The rows below fall into families. The same turns and mirrors carry the whole set onto itself and the rows of a family onto each other. For each named row, which other rows are in its family? Write them in the order they are listed.
These 40 rows form 5 families of 8 rows each.
q817: [  4   4 -14   7   5   0   8  -5 -10  18  13  -6   9  -8 -11   9]
q327: [ -5   3 -12   8   0  -5  -2 -10  -8  17  14  -6  13 -11 -10   6]
q778: [  4   1  -9  11  -8  -2  -7  -3  -3  14  18  -5  -5 -17   3   1]
q445: [  1  -5   7 -14   3   2  -2 -10  -3  -2   6 -25   6  -8   8   0]
q857: [  7 -10   4 -20 -12   3  -1  -9  -3   9   4 -21   6  -1  -4  -6]
q27: [  4 -13   6 -11  -3  -5  -2  -8  -6  -1  -7 -15   6  -9  -8  -4]
q663: [  5   3  -8   3   2  -9 -16   1   2   8  15  -6  -5 -11  -3  -5]
q277: [ -5  -2 -15   4   2  -5 -16 -10   1  10  10 -10  13  -7  -4   5]
q129: [ 16 -12  -4 -10  -5   3   6  -2   9   6  -5  -9  12  -9  -5  -9]
q615: [ -1  -9   3 -16  -3   3  10  -8  -1   8   8 -20   1  -6  15  -2]
q603: [  0   9  -7   9   4   2   7  -1 -13  13  12  -6   8 -10  -6  11]
q983: [ 6 15 -7  3 -2  1 -2  1 -8 10 14  1  9  1 -9  6]
q534: [  4  -7  -4 -17  -2   2  17  -5   3   8  11 -10   6  -5  14  -6]
q843: [ 11 -10  -2 -21 -14   5   3  -6  -1   9  -2 -11   6  -1  -4  -9]
q267: [ 10  -8   5 -10   2   6   1  -7   7   4  11 -27  12  -6   5  -2]
q807: [  4   8  -6  10  -5   2   2   4  -9  11  12   0  -1 -16   5   5]
q133: [  2 -18   5 -12  -7  -9  11  -7  -5   9   4 -16   5  -6  -6  -6]
q538: [  6 -14  -6 -15  -8  -6  15  -5   2  10   1  -3   7  -6   1 -10]
q674: [  3  -1 -10   7  -8  -2 -17   1   2   5   6  -3  -1 -13   4   2]
q505: [  2   9  -5   5 -10  -4 -15  -3  -4  10  18  -2   4  -4  -4   1]
q322: [ 8  7 -7  6  1  7 -2  9 -7  2  2 -3  0 -8  1 10]
q106: [  0  -8  -9 -18  -3   2  13 -10   5  12   3  -7   7  -6  12  -7]
q107: [ 10   5  -6  11  -3   3   5   4 -12  12  11  -4  -4 -13  -4   7]
q997: [ 13  -5  -7 -13   2   9   8  -3  13   5   4 -13  15  -6   6  -5]
q352: [  1 -15   8 -13  -6  -2  11  -6  -7   8   0 -20   0  -5  -1   0]
q845: [  1   5 -12   0  12  -9 -12  -5   1  12  18  -9   6  -5  -8  -2]
q324: [ 8 12 -3  5 -9  0 -7  4 -8  8 13  2  2 -4 -5  3]
q396: [  8  -3   0 -22  -6   8   3 -10  -1   9   9 -22   9   1   5  -4]
q681: [ 11 -16   7  -7  -5   0  -1  -5   4   4   1 -23   9  -8  -8  -5]
q167: [12  8 -6  3  6 -2 -4 10 -4  5  9 -1 -5 -9 -5 -1]
q802: [ 2 13 -8  2 -3 -3 -9 -6 -4 12 20 -4 12  0 -7  4]
q865: [  7  -7  -9 -17  -2   0   5  -7   2   2 -10  -1  12  -9  -2  -8]
q973: [  3   1  -8 -18   5   6   5  -9   5   0   3  -9  11  -7  14  -5]
q605: [ 11  -4  -5 -23  -9  10   7  -6   1   9   3 -12   9  -1   4  -8]
q666: [  1   6 -13   3  11   3  -1  -2  -7   7   5 -10  14  -1  -8  13]
q412: [  7  10 -11   0  16  -1   0   3  -5   8  11  -6   6  -3 -11   2]
q64: [  2 -15  -5 -16  -6  -3  14  -7  -2  12  -5  -8   6  -5  -4  -6]
q65: [  0 -11   7 -13   0  -1  12  -7  -5   6  13 -22   5  -4   9  -1]
q105: [ -1   1 -17   7   0  -4  -4 -12  -2  20  20  -7   8 -12  -5   3]
q354: [ -3   2 -11   9  -9  -5  -7  -5  -2  15  15   0   3 -17   1  -1]

Same family as q681: q663, q129, q267, q997, q845, q167, q412
Same family as q277: q445, q27, q674, q322, q865, q973, q666
Same family as q133: q817, q778, q534, q538, q107, q65, q105
Same family as q857: q983, q843, q505, q324, q396, q802, q605

The rows below fall into families. The same turns and mirrors carry the whole set onto itself and the rows of a family onto each other. For each named row, which other rows are in its family? Write them in the order they are listed.
These 32 rows form 4 families of 8 rows each.
q431: [ -2   7   2  -9 -16   3   3   3 -17  -9  11 -10   8   4  -1  -1]
q16: [ 5  2 -2  7 -5 -5  0 -4 -1  7 -3  7  3 -7 11 10]
q591: [ -8  10   6 -13 -12  -7   3   5 -10  -4  12 -12   2  -1 -14  -1]
q22: [ 14   0   0   5   1   2  -4  -1 -13  -3 -11  -2  12   5  -1   4]
q808: [  3  -5  -5 -14  13  -5   3  -2  -7   6  -8   3  14  -1  -2  -6]
q587: [-10   8   2   6   5 -19   5   6   1  -9  -3  -6  -4   6 -13  -3]
q188: [-18  -5  -7  -6  11  -2   8   2  -4  -2   2  -3   7  10   2 -12]
q136: [  2  11   8 -13 -16 -10   2   5  -8  -1   1  -7   7  -5 -12   4]
q853: [-21  -3  -4  -3   9  -9   7   4   2   1  -6  -3   6   7  -3  -9]
q475: [ 0  4 -6 -3  8 -4  4 -6 -7  6 20  1 -6 -6  1  0]
q557: [-12   1  -1  13   3   3   1   3  -9  -9   3 -11   2  14  -4  -3]
q779: [ -9  11   8  -9 -16 -12   3   7  -5  -4   3 -10   4  -2 -13   3]
q672: [ -3   6   0   7  -3 -15   3  -1   6   6  -1   6  -5  -8   4   7]
q796: [-10  -5  -7 -12  16  -1   7  -1  -8   3   4  -3   8   5  -4 -12]
q691: [-15  -4  -4   0   4  -9   7   4   3  -2 -14   2  10   7   4  -6]
q230: [-14   6  -3   6   2 -10   6  -1   3   3  14   0  -9  -2   2   1]
q655: [  2  -5  -4  -8   6  -7   4   1  -4   3 -16   6  15   2   5  -4]
q343: [ 11   4  -3  -2   2  -9   1  -6  -4  10   5   7  -1 -11   4   6]
q154: [ -3   8   5  -5 -22  -3   2   7 -10  -9  -1  -7  10   2   0   4]
q621: [-12   4  -2  13  -5  -6   3   0   3   3   4   3  -4  -1   9   6]
q368: [ -1  -7  -8 -13  13   1   6  -2 -11   2  -1   1  12   4   3 -11]
q971: [ -3   5  -3  -3  13 -10   5   1 -10  -7  12  -9  -4   6 -15  -8]
q10: [  8   1  -7   0   2   3   0  -8 -10   7  12   4   1  -5   9   4]
q586: [-10   2  -6   7   2   2   3  -5  -6   3  18  -1  -5   1   7   1]
q886: [  4   6   3 -10 -19   0   1   3 -15  -7   3  -7  11   1   0   3]
q278: [ -4   2   2  15  -4  -4  -2   4  -4  -7 -14  -5   6   9  -1   4]
q131: [  9   7   3   1   3 -20   1   4  -2  -5 -13  -1   3  -1 -12   3]
q756: [-10   8   4  -4 -20  -1   4   6 -11 -10   6 -11   6   6  -1   1]
q127: [  2   9   6 -16 -11  -7   2   3 -13  -2   9  -9   6  -4 -14   1]
q818: [ -7  -3  -1  -6   6 -12   4   3   3   5 -18   3  12   0  -1  -3]
q44: [ 16   5  -1  -8  11 -11   1  -2 -13  -3   2  -3   3   0 -13  -3]
q180: [  5  -1  -4   2   7   9  -2  -3 -19  -5   6  -8   7  10  -4  -3]

Same family as q691: q808, q188, q853, q796, q655, q368, q818
Same family as q22: q587, q557, q971, q278, q131, q44, q180

The rows below fall into families. The same turns and mirrors carry the whole set onto itself and the rows of a family onto each other. For each named row, which other rows are in its family? Write them in the order they are listed.
These 21 rows form 7 families of 3 rows each.
q673: [  3 -17   4   6  -2  -2   4  12   7  -4   2  -7  -3 -10  -2   8   5  15
   5]
q102: [  7   6  -9   8   0  -7 -10   9  -7  -5  -8  -3   7   1  10   3   1  -3
  -7]
q921: [-2 -6 -2  2  5 -3  6 12 -3  7 19  0 -1 -7  1  4  5  9  1]
q518: [ 10  -7   1  -6 -17   6   8 -12   1   2   5   9  -2  -2   5  13   0  -3
   1]
q660: [ 10  -2  -7 -17 -13  10  -1  -2  10  -6   4   2   6  -5   1  10  -2  -5
  10]
q62: [  8  -8   2  -9   3  -9   7   6  -4   4   5  -4   0  -1 -11   6   2   6
  18]
q943: [ -5   1   1   4   4  -8   9  10 -10   2  10  -7   1  -9  -8   7   2  14
   5]
q159: [  7   2  -6   0  -9   7  14  -5  13   4   5  -1 -11  -2   4  15  -3  -6
  -2]
q822: [  5  -4  -6 -13 -15   5   6 -11   5  -3  -1  12   2   0   4   4  -9   0
   5]
q7: [  3  -1   0  -1  11   4 -13   3  -6 -10  -9   6   0   1   8  -2  -7  -9
  -3]
q768: [  1   3   6  -6  -9  -1   8 -19   7  -1  -2   1  -8  -4   2   2   4  -5
  -8]
q241: [  3   7  -4   1  -2   0 -11  -1  -8  -2 -10  -4   6  -6   1  -9  -6 -14
   0]
q4: [ -1  -6  -4   3   5  -4   5   3   4   0  -3  -7   5 -12  -7   0   9  16
  15]
q369: [ -8   4   3   6   3   1  -2  -1   6 -12  -5  -7   4  -2 -12  -5  -7 -14
  -3]
q345: [-11   7  -5  -1   7   6 -10   3  -1  -7 -13  -5  -2   7  -1  -3  -6   0
   0]
q379: [  7 -10 -13 -11  -3   7  10  -8  11   0   4  -1  -3   0   7   2   1 -15
   0]
q576: [  3   3  -1 -15  -7   5  14 -12  10  -3   1   4  -9  -6   2   3   2  -8
  -3]
q222: [  8 -12  -2  -3   4  -7   2  14   1   8   3  -3  -1  -9  -9   8   5   9
  13]
q193: [ -2   7  -5  11   2   0  -9   7  -4  -9 -15   3   5   3   2   0   0  -5
  -7]
q273: [-6 -9 -4  3  6 -1 -5  8  1  4 11  0  6 -8 -4 16  8 10 -7]
q67: [ -1   4   5   9  -2   3  -4   6  -1   2 -14  -8   6  -7  -5  -9  -8  -9
  -4]

Same family as q4: q159, q7
Same family as q193: q576, q222
Same family as q345: q673, q379
Same family as q660: q369, q273
Same family as q518: q943, q241
Same family as q62: q102, q768

